Each pair is two rows. How far apart are they, by a hidden measure? 0 means very close, and 40 very far. Two or three weighted sums of its numbers give each row a place; it is the straight-line distance between the places.
array([1., 34., 64., 58., -12., -14., 7., -6., 52., -39., 56., -59.])
array([-8., 58., 17., 67., -47., 8., 70., -48., 51., -7., 35., 4.]) 2
array([1., 9., 0., 29., -56., 58., 38., 47., 43., 19., 40., -4.])
array([19., -7., 3., -1., -1., 78., -39., 9., 68., 19., -18., -24.]) 20
array([6., -1., 0., 23., 19., -10., -55., 31., -20., 24., 10., 9.])
array([4., -27., -40., -17., -8., -35., 3., 23., -5., 24., -9., 30.]) 7
array([-95., -5., -10., -2., 37., 17., -36., 55., 1., 8., 3., -33.])
array([-2., 19., 74., -40., -86., 5., 13., 28., 10., 35., -11., -1.]) 32
array([33., 14., 26., 88., 14., -39., 8., 6., 50., -5., 4., -16.])
array([-3., -24., 82., -9., 10., 38., 15., 60., 6., 6., -37., -27.]) 5
array([-48., 9., 2., 4., -25., -49., 10., 7., 59., 40., 3., -11.])
array([-37., -39., 22., -83., 84., -9., -69., -36., -33., -87., -11., 36.]) 10
array([39., -4., 13., -2., 21., -58., 21., -88., -81., -73., -97., -13.])
array([37., -7., 11., -50., 21., -7., -69., -39., -24., -39., 37., -20.]) 12
array([-29., 13., -8., -58., 44., 7., -2., -19., 69., 10., -3., -6.])
array([-48., -35., -61., -1., -2., 102., 37., 25., 45., -7., 55., 36.]) 30
array([-27., -43., -66., -21., 8., 14., -45., -17., -18., -8., -47., 14.])
array([-25., 42., 20., 76., -10., -18., 83., 12., 40., -36., 62., -59.]) 5
array([-34., 15., -57., 4., 13., 12., 45., -18., -6., 31., -18., 25.])
array([-25., -20., -54., -33., 0., -32., 1., -5., -46., 7., -13., 33.]) 8
array([-1., -2., -50., -30., 42., 18., 50., -8., -63., 56., 3., 79.])
array([-37., -34., 51., -3., 6., 32., -16., 10., -2., -11., 4., -8.]) 7
array([35., 27., -21., 27., 31., 9., 59., 1., 16., -29., 20., 2.])
array([-18., 5., -35., -46., -23., 11., -45., 38., 7., 2., -50., 20.]) 14
array([-9., 4., -8., -24., -22., -10., -25., -26., 29., -23., 8., -67.])
array([5., 27., 29., -30., -25., -31., -17., -35., -12., 69., -8., -86.]) 5
array([-4., -3., 36., 37., -28., -12., 25., 1., 2., 25., -21., -57.])
array([-23., 0., -23., 28., 23., 60., -3., -40., -52., 16., 21., 26.]) 12
array([-44., -9., 9., 10., 4., -13., 56., -4., -44., 22., 8., 41.])
array([-22., 1., -12., -9., -18., 14., -13., 20., 70., -8., 38., 41.]) 11
array([-38., -21., -37., 11., -19., 5., 19., 29., -26., -36., 29., 12.])
array([5., 28., -2., 39., -26., 3., 11., 4., 32., 46., -6., -4.]) 25
array([-16., 52., 4., 15., -31., 10., 26., 11., -3., 36., -4., -58.])
array([-54., 16., -39., -77., 25., 28., -46., -11., 26., 22., -5., 27.]) 1
array([26., 31., -9., 15., 17., 23., -78., 18., 25., -13., -1., -11.])
array([-10., 24., 74., -50., 84., -20., -23., -53., -60., -32., -24., -47.]) 12
array([16., -15., 49., -27., -36., 18., 18., 38., 44., 54., -51., -7.])
array([-11., -33., 3., -34., -49., 27., -57., -14., 30., 5., 22., -60.]) 27
array([35., -46., -27., 32., 79., -24., -19., -31., -72., 21., -47., 34.])
array([-23., 1., -69., 10., 42., 72., 13., 3., -71., -14., -1., 105.]) 17
array([-62., 42., -9., 27., -101., 6., 63., -10., -60., 17., -17., 33.])
array([2., -3., -20., -16., 7., 2., -55., -2., 36., -20., -2., -9.]) 26
array([11., -30., 2., -27., -5., 15., -35., 48., -62., 27., -14., 60.])
array([50., 26., 17., 38., 55., -34., 24., 2., -84., -18., 12., 28.]) 13
array([-2., -21., 56., -28., 89., 9., -11., 36., -42., 22., -23., -13.])
array([0., -4., -19., 15., -21., 41., -31., 8., -21., 35., -30., -29.]) 15
array([-2., 15., 12., -25., -9., 24., -1., -19., 54., 7., -36., -25.])
array([-15., -8., 6., 11., -8., -22., -11., -23., 56., -4., 5., -18.]) 17
array([31., -7., 24., -12., 9., 78., 50., 12., 37., -45., 31., -9.])
array([2., -35., 59., 54., -13., -1., -25., -16., 26., 33., -60., 0.]) 15
array([11., 99., 29., 102., 10., -84., 17., -31., -21., -54., -15., 28.])
array([-41., -45., 11., -37., -26., -21., -51., 24., -14., 49., -10., -17.]) 26
array([23., 32., 9., -36., -60., -30., 14., 39., 38., 31., 30., 29.])
array([-19., -51., 47., -64., 62., -25., -50., -15., 24., -19., 5., -32.]) 11
array([55., -82., 84., -19., 27., 36., 15., 26., 0., -12., -26., -25.])
array([21., -31., -24., -3., 39., 42., 18., -26., -63., 33., -29., 46.]) 17
array([-21., 50., -38., 3., -7., -43., 9., -2., 10., -13., 1., -6.])
array([1., 6., -20., -2., 29., -1., -38., -23., -50., 45., 19., 19.]) 5
array([-39., 36., -5., 66., 22., 0., 19., 0., 47., -11., 74., 40.])
array([-31., 42., -5., 2., -31., 0., 6., -1., 14., 14., -15., -63.]) 18
array([28., -43., -1., 2., -83., 4., -46., 57., 73., 20., 46., -1.])
array([2., 9., -107., 30., 15., 14., -37., -16., -46., 1., 47., 51.]) 13
array([-43., -7., -27., -9., -12., 8., -55., 55., 31., -36., 13., -51.])
array([-18., 90., -3., 37., -16., 1., -8., -9., 21., -37., 83., 23.]) 11
array([43., 3., 22., 26., 84., -9., 16., 22., 46., -71., 42., -16.])
array([-38., 18., -34., -67., 29., 30., 16., -28., 36., 58., 16., 15.]) 17
array([31., 36., 38., -1., 23., -52., -1., 31., 40., -30., 68., -1.])
array([40., -75., 23., 8., 80., -2., -25., 53., -4., 7., 20., 88.]) 14
array([-31., 69., -40., 82., -45., 8., 41., -61., 25., 3., 54., -14.])
array([-4., -7., -68., -23., 62., 60., 36., 24., -36., 66., -20., 52.]) 18
array([21., 13., 3., 24., -30., -4., -92., 69., -15., -9., -10., -17.])
array([-37., 4., -49., -10., -80., -7., 74., 34., 41., 6., 42., 23.]) 14
array([11., -16., -1., -35., 23., 26., -42., -5., -24., -3., -4., 96.])
array([6., -60., 23., -54., 20., -41., -38., -60., -51., -10., -92., -56.]) 25
array([-2., -1., -20., -34., 6., 22., -36., -26., -35., 30., -12., 12.])
array([18., -34., 1., 10., -30., -17., 16., -37., -65., -23., -97., 19.]) 6
array([36., -19., 13., -40., -59., 30., -45., 52., 65., -20., 14., -6.])
array([-16., 6., -96., 6., 0., 0., 0., -55., 54., 16., 30., -11.]) 22
array([23., 21., -12., 50., 40., -5., -26., 32., -11., -18., -3., -7.])
array([6., -81., 6., -34., 48., -1., -20., -15., -32., 3., -36., 17.]) 11
array([50., -40., 24., -26., 38., 16., 28., 1., -27., 8., -3., 41.])
array([15., -35., -54., 1., 8., 25., 15., 13., 42., -30., 42., 96.]) 18
array([56., 68., 12., 70., -7., -62., -40., -32., 3., -27., -33., -13.])
array([-4., 5., -47., 12., -29., 32., 67., -63., 6., 43., -21., -14.]) 20
array([33., 16., -15., -3., 45., -33., -2., 19., -29., 8., 6., 67.])
array([-6., -26., -49., 21., 14., 38., 5., 68., -38., -1., 19., 51.]) 23
array([-12., 16., -52., -28., -22., 22., -47., -35., 32., 28., 48., -5.])
array([30., 50., 16., -3., -46., -9., -39., -7., 23., 32., -9., -42.]) 19
array([-41., 78., 2., 75., -87., -61., 0., -32., 80., -49., 62., 1.])
array([-39., 11., -47., -22., 59., 53., -1., 3., -31., 23., 45., 16.]) 3
array([-30., 9., 9., -36., -35., -6., -71., 61., 37., 7., -21., -101.])
array([12., 51., 3., 89., 16., -1., 86., -32., 38., -67., 127., 23.]) 7
array([78., 25., 17., -54., 3., -40., 8., -62., -9., -29., 15., 4.])
array([-28., 24., 18., 25., -45., 46., 18., -23., 56., 5., 29., 9.]) 32
array([-9., 113., 22., 108., -41., -14., 99., -54., -21., -63., 36., -22.])
array([-73., -2., 18., -24., -15., 26., -42., 61., 67., -37., 67., -29.]) 19
array([23., -46., -34., -9., -8., 37., -35., 0., -40., 18., 6., 5.])
array([-26., 17., -1., 4., -46., 12., -3., 13., 39., 8., 20., 6.]) 4
array([-2., -22., 49., 22., -15., 11., -44., 44., 48., 4., -33., -64.])
array([-14., 9., 15., 9., -18., -14., 43., -25., -63., -59., 12., -18.]) 10
array([-55., -48., 33., -27., 51., 37., 0., 4., 34., 35., 35., 46.])
array([-23., -65., 124., -11., -36., -37., -42., 33., 14., 70., -75., -24.]) 8
array([-7., -42., -39., -49., -16., -9., 3., 17., 44., 19., -41., 3.])
array([19., -27., -19., -26., 56., 18., -21., 18., -17., 54., -14., 47.]) 11
array([32., -10., -52., -34., 59., 44., -27., -5., -41., 25., -25., 36.])
array([42., -49., -4., -51., 39., 38., -40., 14., -46., 38., -13., 14.]) 2
array([42., 1., 36., -14., 13., 46., 35., 7., 56., 14., 5., 14.])
array([-34., -14., -1., 62., -13., -35., -37., 24., 55., 41., -28., -43.]) 38
array([-6., -19., 22., 2., -60., 26., 22., 35., 55., 34., 60., -10.])
array([4., 50., 41., 25., -30., -37., 9., -30., 23., -72., 25., -87.]) 16
array([-20., 41., -3., 30., -2., 23., 7., -9., 26., 59., 11., -9.])
array([-6., -4., -32., -22., -22., 25., -55., -5., 5., 24., -71., -36.]) 8
array([12., 11., -36., -29., 38., 21., -17., 5., 0., 2., -30., 1.])
array([-83., -14., -13., -7., -55., 53., 56., 37., 18., -1., 21., 42.]) 34
array([1., 60., 8., 48., -14., -21., 93., 10., 41., -29., 61., 19.])
array([-1., -43., -14., -35., 19., 15., -10., -13., 13., -28., 38., -7.]) 14
array([-5., -43., -15., 18., 35., 17., 59., -25., -1., 21., 10., 18.])
array([-57., -5., -34., -44., -27., -14., 9., 62., 37., -12., 84., 13.]) 22
array([22., -23., 30., -22., 40., -30., -36., -36., -33., 73., -15., -22.])
array([28., -15., 22., -13., -30., -51., 81., -6., -69., 9., -31., -49.]) 1
array([-32., 9., 23., -45., 49., -36., -11., 16., 48., -65., 38., -35.])
array([28., -20., 46., 0., -39., -35., 44., 2., -10., -5., -29., -47.]) 6
array([15., 29., 16., 51., -14., -39., -37., 26., -44., -22., -35., -25.])
array([-34., 66., -43., 42., -9., 34., -62., 54., 58., 40., -21., -29.]) 3
array([35., -10., -84., 7., -26., 16., -15., 51., 14., 57., -56., -3.])
array([1., -20., 8., 6., 7., 62., 0., 45., -4., -4., 9., 41.]) 11
array([-24., -19., 11., -37., -10., -49., -17., -6., -28., 20., -46., -17.])
array([10., -21., -21., -17., 64., -14., 10., -67., -32., -20., -24., 50.]) 13
array([36., -38., -4., 20., 11., 24., -18., 21., -18., 50., 2., -6.])
array([12., -15., 34., 5., 29., -79., 21., -96., -48., -19., -77., -4.]) 18
array([-1., -9., -65., -14., -5., 49., -12., -27., -21., 36., 5., 40.])
array([20., 51., 83., -18., -56., -25., 28., 15., -8., 15., -70., -21.]) 29
array([0., 21., 1., 33., 17., -37., -3., 1., 21., 30., 23., 7.])
array([33., -36., 43., -57., -73., -9., -22., 47., 24., -3., 0., -71.]) 14
array([-28., -24., 30., -14., 19., -3., -29., -20., -13., -3., 33., 0.])
array([5., -17., -40., -47., 38., 63., 33., 8., -49., -31., 67., 38.]) 6
array([-13., 5., -26., -36., 24., 34., -67., 10., -26., 9., 29., 69.])
array([-26., 45., -76., 48., 27., 25., -88., -9., 46., -35., 35., 18.]) 7
array([4., 7., -63., -14., -19., -25., 9., -17., 35., 52., -11., 14.])
array([12., -35., -33., -31., 73., 45., -28., -35., -81., 17., -77., 18.]) 8
